Rows are one point carried round by a steady rotation, each followed by how many ticks it has turned.
The counts run from 0 to 128.
[11, -8, 0, -5, -3, 12, 1, 19, -19, -2, 13, 32, 0, -2, -21, -31, 24, 6, 20, 15, -19, 7, -2] : 109
[5, -37, 17, 12, -10, 8, -15, 30, -2, 15, 0, 22, 10, -16, 32, -1, 2, 5, -4, -2, 1, 15, 0] : 30
[2, -19, -1, 4, -9, 28, 2, 25, -8, -6, 20, 1, -10, -9, -3, -21, 23, 6, 18, 14, -23, -7, -6] : 110
[-23, 50, -6, -2, -4, -24, 19, 9, -12, -12, 19, -8, 9, 5, 2, -7, -8, 6, -4, 6, -10, -24, -7] : 125
[8, -10, 19, -3, 6, -15, -11, 8, -12, 9, -12, 40, 17, -3, 4, 6, -12, 14, -9, -8, 21, 24, 7] : 41
[-13, 34, -11, -2, 2, -3, 28, 4, 4, -24, 13, -30, -7, 14, -3, 1, 9, -1, 8, 5, -10, -34, -3] : 106
[16, -43, 9, 18, 5, 34, -7, 11, 6, -4, -7, 1, -16, -3, -9, 2, 8, 13, 8, -8, 19, 16, 4] : 67
[5, 7, 8, -23, -1, -29, 1, 17, -19, 9, 2, 46, 26, -1, 5, -9, -1, 0, -4, 7, -4, 1, 1] : 10
[-12, -4, 1, 4, -7, 4, 17, 22, 14, 2, 12, -18, 4, -6, 45, 9, 4, -11, 0, 1, -20, -30, -5] : 7
[2, -29, 0, 1, -12, 17, 2, 26, 9, 8, 17, 3, 3, -13, 31, -2, 19, -10, 10, 10, -27, -16, -4] : 0
[1, 26, 4, -8, 18, -21, 10, -12, 1, -15, -20, 4, 4, 19, -14, 19, -21, 13, -9, -16, 38, 0, 12] : 58
[2, -35, 16, 11, -13, 10, -8, 31, -4, 14, 5, 19, 9, -13, 36, 0, 2, 2, -1, 2, -7, 6, -2] : 24
[-15, 25, 8, 1, 4, -31, 13, 4, 1, -6, -6, -3, 17, 8, 24, 22, -24, 6, -18, -8, 19, -10, 4] : 33
[-16, 48, -7, -8, -3, -22, 20, 6, -11, -14, 13, -4, 8, 13, -3, -8, 0, 2, 4, 8, -10, -21, -9] : 119
[-7, -4, -9, 11, -2, 28, 18, 15, 7, -18, 16, -33, -15, 0, 10, -7, 23, 5, 15, 12, -19, -28, -4] : 105
[-5, 34, -11, -6, 14, 0, 27, -7, 7, -25, 5, -25, -11, 17, -15, 3, 4, 6, 8, 3, 2, -26, 4] : 94
[-15, 1, 7, 14, -2, -9, 11, 10, 14, -7, 5, -25, 5, 2, 46, 25, -15, 3, -13, -9, 15, -16, 0] : 32
[-4, -33, 11, 26, -7, 17, -10, 19, 10, 3, -2, -11, -1, -8, 43, 20, -3, 8, -8, -7, 11, 2, -2] : 37
[-8, 12, 5, 8, 14, -6, 15, -7, 16, -19, -9, -28, -4, 14, 9, 29, -16, 11, -10, -18, 32, -8, 9] : 57
[7, -31, -3, 11, 2, 40, 8, 15, 9, -15, 10, -17, -23, -2, -9, -10, 24, 7, 21, 7, -7, -11, 2] : 92
[21, -31, 1, 4, 7, 35, 0, 8, -2, -9, -3, 12, -15, 0, -25, -12, 20, 14, 21, 5, 2, 11, 5] : 85
[3, -29, 1, 22, 8, 31, 8, 1, 18, -17, -5, -32, -23, 5, 8, 15, 6, 11, 8, -10, 18, -2, 6] : 68
[-12, -8, -2, 13, -10, 22, 13, 24, 1, -10, 25, -24, -10, -4, 18, -7, 15, 3, 12, 10, -24, -21, -12] : 117
[6, -30, 3, 17, 9, 35, 8, 3, 18, -17, -3, -28, -23, 6, 1, 7, 4, 7, 10, -6, 13, -4, 6] : 74
[-21, 22, -6, 9, -9, -2, 18, 12, -1, -14, 23, -30, 1, -1, 21, 3, 7, 2, -2, 8, -20, -30, -11] : 124
[-13, -7, 8, 23, 0, -6, 8, 12, 19, -5, -5, -26, 3, 9, 39, 25, -15, 7, -13, -14, 18, -14, 0] : 38
[7, -22, 10, -8, -10, -2, -9, 26, -17, 18, 6, 42, 17, -9, 17, -12, 9, -2, 6, 11, -14, 4, 0] : 11
[5, 24, -2, -4, 17, -12, 15, -14, 8, -24, -13, -10, -7, 20, -21, 18, -13, 10, -3, -12, 32, -6, 12] : 70
[7, -3, 3, -10, -8, 7, -1, 20, -27, 2, 12, 37, 4, -4, -18, -32, 20, 9, 16, 15, -23, 6, -5] : 115
[5, -41, 17, 24, 0, 22, -7, 17, 10, 2, -5, -7, -7, -8, 25, 14, -2, 12, -4, -10, 17, 11, 3] : 49
[1, 30, -10, -6, 17, -7, 26, -11, 9, -25, -3, -23, -7, 17, -24, 10, -2, 8, 4, -7, 20, -17, 7] : 82
[11, 9, 2, -26, -5, -21, 2, 19, -15, 8, 6, 47, 18, -3, -4, -15, 4, -7, 3, 7, -12, -2, 1] : 4
[-2, 4, 8, -5, -7, -6, -7, 20, -30, 8, 12, 38, 11, -9, -7, -27, 10, 7, 4, 11, -15, 14, -9] : 127
[24, -10, 3, -6, 11, 13, 0, 1, -9, -9, -12, 31, -9, 4, -36, -11, 10, 16, 17, -2, 14, 18, 9] : 78
[-17, 14, 7, 5, -2, -17, 15, 13, 10, -3, 8, -19, 14, 3, 43, 15, -13, -3, -11, -6, 3, -24, -2] : 20
[27, -20, 9, -5, 11, 13, -6, 2, -9, -7, -10, 31, -5, 6, -31, -7, 7, 15, 10, -1, 20, 23, 8] : 72
[-4, 21, 14, -11, 6, -34, 2, 5, -15, 6, -10, 29, 24, 9, 8, 8, -21, 11, -17, -10, 20, 9, 4] : 34
[9, -22, 9, -12, -8, 3, -3, 22, -13, 19, 10, 40, 17, -12, 17, -13, 15, -6, 7, 9, -20, -1, 1] : 5
[1, -36, 10, 8, -15, 14, -4, 32, 2, 16, 11, 10, 12, -14, 36, -3, 9, -5, 4, 6, -20, -7, -1] : 12
[-2, 5, 1, 8, 14, 5, 18, -9, 21, -24, -9, -37, -16, 18, -1, 24, -9, 10, 2, -10, 27, -13, 9] : 69
[22, 5, 1, -15, 10, 3, 5, 4, -15, -11, -4, 34, -6, 6, -42, -17, 12, 11, 18, 3, 4, 9, 8] : 90
[-1, 6, -6, 8, 13, 13, 18, -10, 20, -28, -2, -39, -19, 15, -3, 16, -3, 10, 5, -10, 21, -14, 8] : 75
[-14, 26, 7, 2, 7, -26, 14, -1, 4, -6, -8, -11, 10, 14, 23, 26, -25, 9, -17, -17, 28, -8, 4] : 39
[10, -29, 0, 19, 3, 41, 10, 7, 16, -18, 3, -25, -23, 5, -1, 4, 16, 9, 17, -3, 7, -7, 3] : 80
[12, -29, -1, 14, 2, 41, 13, 10, 14, -15, 5, -23, -23, 3, -8, -3, 19, 8, 23, 1, -1, -7, 3] : 86
[7, -26, -1, 10, -4, 35, 9, 22, -2, -9, 15, -5, -15, -6, -5, -18, 26, 4, 25, 10, -22, -10, -2] : 104
[0, -32, 7, 0, -10, 16, 1, 31, 4, 12, 13, 9, 4, -13, 35, -6, 15, -5, 7, 6, -23, -14, -3] : 6
[-5, 8, 3, 13, 11, -1, 17, -9, 17, -22, -9, -33, -11, 13, 5, 23, -13, 12, -3, -18, 31, -13, 11] : 63
[-1, -22, 10, 13, -16, 17, -7, 31, -22, 7, 17, 20, 3, -18, 8, -24, 17, 9, 9, 14, -23, 6, -12] : 128
[12, -38, 20, 14, -3, 11, -14, 18, -8, 12, -7, 26, 4, -9, 16, 4, -5, 16, -6, -7, 19, 24, 2] : 42
[-5, 34, 1, -14, 1, -23, 7, 12, -27, -3, 12, 34, 11, 4, -20, -22, 3, 6, 5, 10, -10, -3, -5] : 120
[19, 7, 10, -10, 17, -11, 0, -8, -10, -8, -16, 29, 1, 11, -32, 3, -10, 16, 1, -11, 35, 18, 11] : 65
[14, -15, 1, -6, -4, 22, 2, 17, -15, -2, 8, 30, -3, -5, -26, -30, 24, 8, 23, 12, -15, 6, 2] : 103
[1, 30, -9, -8, 16, -2, 27, -11, 9, -29, 2, -23, -11, 21, -23, 5, 0, 5, 9, -4, 9, -22, 6] : 88
[-16, 30, -6, -17, 1, -22, 25, 12, 11, -7, 11, -10, 12, 7, 22, 7, -3, -14, -3, 6, -12, -36, 2] : 2
[14, -3, 18, -5, 13, -14, -8, -1, -12, 1, -17, 39, 8, 5, -13, 7, -13, 17, -7, -10, 32, 26, 12] : 53
[0, 40, -7, -20, 9, -16, 22, -3, -8, -21, 4, 6, 0, 16, -27, -9, 4, 3, 8, 7, 1, -16, 4] : 101
[-9, 32, 2, -21, 2, -35, 14, 8, -4, 0, 6, 19, 23, 7, 11, 0, -10, -2, -7, 2, -7, -18, 3] : 9
[-14, 31, 8, -7, 4, -34, 16, 8, -2, -3, -1, 3, 22, 8, 25, 17, -21, 5, -19, -7, 13, -13, 0] : 27
[17, -43, 12, 19, 0, 32, -8, 13, 12, -4, -10, -2, -11, -3, 4, 10, 4, 14, 9, -11, 18, 18, 8] : 61
[5, 16, 14, -18, -1, -31, 0, 15, -18, 14, 6, 46, 30, 2, 8, -8, -7, -2, -7, 3, -1, 3, 2] : 16
[4, 23, 12, -6, 11, -34, 4, -6, -2, -6, -14, 15, 14, 12, -2, 15, -25, 14, -15, -12, 33, 10, 9] : 46
[-18, 20, 1, -4, -7, -21, 16, 11, 9, -6, 10, -16, 11, 4, 39, 13, -11, -6, -10, 0, -4, -30, 0] : 14
[-2, 16, 10, -19, 0, -33, -1, 10, -15, 10, -3, 37, 27, -1, 10, 2, -14, 5, -11, -2, 10, 5, 0] : 22
[8, -12, 20, -3, -2, -15, -12, 17, -16, 9, -11, 45, 17, -7, 7, 2, -11, 12, -7, -7, 14, 20, 7] : 35
[7, -15, 16, -9, -8, -4, -10, 26, -15, 15, 6, 44, 22, -12, 17, -7, 4, 3, 1, 7, -9, 10, -2] : 17
[10, -43, 14, 26, 3, 28, -9, 14, 11, 3, -7, -4, -11, -6, 13, 12, 4, 11, 4, -12, 16, 14, 6] : 55
[-7, -28, 13, 22, -10, 13, -1, 24, 9, 5, 2, -13, 4, -7, 45, 14, -5, 4, -7, -10, 5, -5, -1] : 31
[-6, -4, -11, 10, 3, 27, 21, 11, 14, -20, 15, -33, -17, 7, 3, -1, 18, 1, 15, 6, -14, -28, -2] : 99
[16, 9, 0, -16, 8, 0, 7, 3, -18, -10, 3, 35, 1, 7, -41, -21, 14, 9, 18, 9, -2, 6, 6] : 96
[-10, 0, -5, 13, -7, 22, 17, 19, 5, -15, 23, -31, -10, -3, 15, -9, 19, 1, 13, 6, -21, -22, -6] : 111
[-11, 35, 2, -13, 5, -39, 14, 7, -5, 1, -1, 12, 23, 8, 22, 12, -18, 1, -13, -6, 10, -17, 3] : 21
[8, 36, -8, -20, 14, -14, 22, -9, -8, -22, 2, 8, 0, 17, -37, -11, 6, 5, 13, 4, 5, -13, 4] : 95
[-9, 43, -10, -18, 8, -17, 24, 4, -9, -17, 10, 0, 5, 12, -20, -9, 5, 3, 11, 6, -7, -20, -1] : 107
[7, -39, 21, 10, -3, 10, -13, 26, -4, 14, -4, 23, 8, -13, 23, 3, -3, 11, -5, -7, 9, 20, 1] : 36
[-13, -13, 1, 7, -8, 4, 8, 24, 14, 4, 14, -16, 10, -10, 49, 10, 0, -4, -2, 1, -15, -25, -1] : 13
[14, 20, 2, -12, 19, -8, 7, -14, -8, -18, -13, 20, -6, 19, -40, -4, -5, 15, 6, -5, 26, 6, 12] : 77
[17, -23, 3, -4, 4, 28, 4, 14, -10, -6, 7, 24, -10, -2, -30, -21, 24, 10, 21, 12, -8, 5, 3] : 97
[6, 26, -2, -21, 4, -8, 10, 9, -21, -6, 9, 33, 5, 6, -30, -21, 12, 8, 13, 12, -11, 0, 1] : 108
[19, -33, 18, 11, 4, 12, -14, 9, -6, 3, -18, 29, -2, -4, -4, 1, -4, 17, 1, -7, 28, 27, 8] : 54
[-6, 14, 5, 9, 11, -12, 13, -3, 12, -16, -11, -21, -3, 16, 15, 31, -20, 11, -13, -19, 33, -5, 4] : 51
[13, 1, 11, -8, 12, -14, -3, -6, -9, -4, -17, 34, 5, 8, -20, 5, -13, 15, -1, -15, 34, 24, 13] : 59
[10, 29, -4, -21, 20, -11, 17, -8, -8, -20, -5, 14, -2, 19, -40, -9, 3, 9, 11, 1, 12, -3, 9] : 89
[-12, 46, -8, -14, 3, -18, 25, 4, -12, -18, 11, -1, 2, 11, -17, -11, 2, 5, 3, 8, -12, -24, 0] : 113
[23, -4, 3, -10, 13, 9, 4, 1, -11, -9, -7, 32, -5, 7, -43, -15, 11, 12, 17, 2, 10, 17, 8] : 84
[-7, 37, 0, -29, 7, -34, 16, 9, -6, -1, 6, 22, 28, 5, 4, -1, -10, -8, 0, 4, -12, -14, 6] : 3
[-9, 30, -14, -4, 9, 3, 30, 0, 9, -22, 13, -29, -10, 15, -10, -1, 5, 0, 14, 5, -7, -28, 0] : 100
[14, 15, 6, -12, 16, -10, 2, -10, -6, -11, -15, 24, -1, 17, -36, -1, -5, 17, 4, -9, 28, 14, 16] : 71
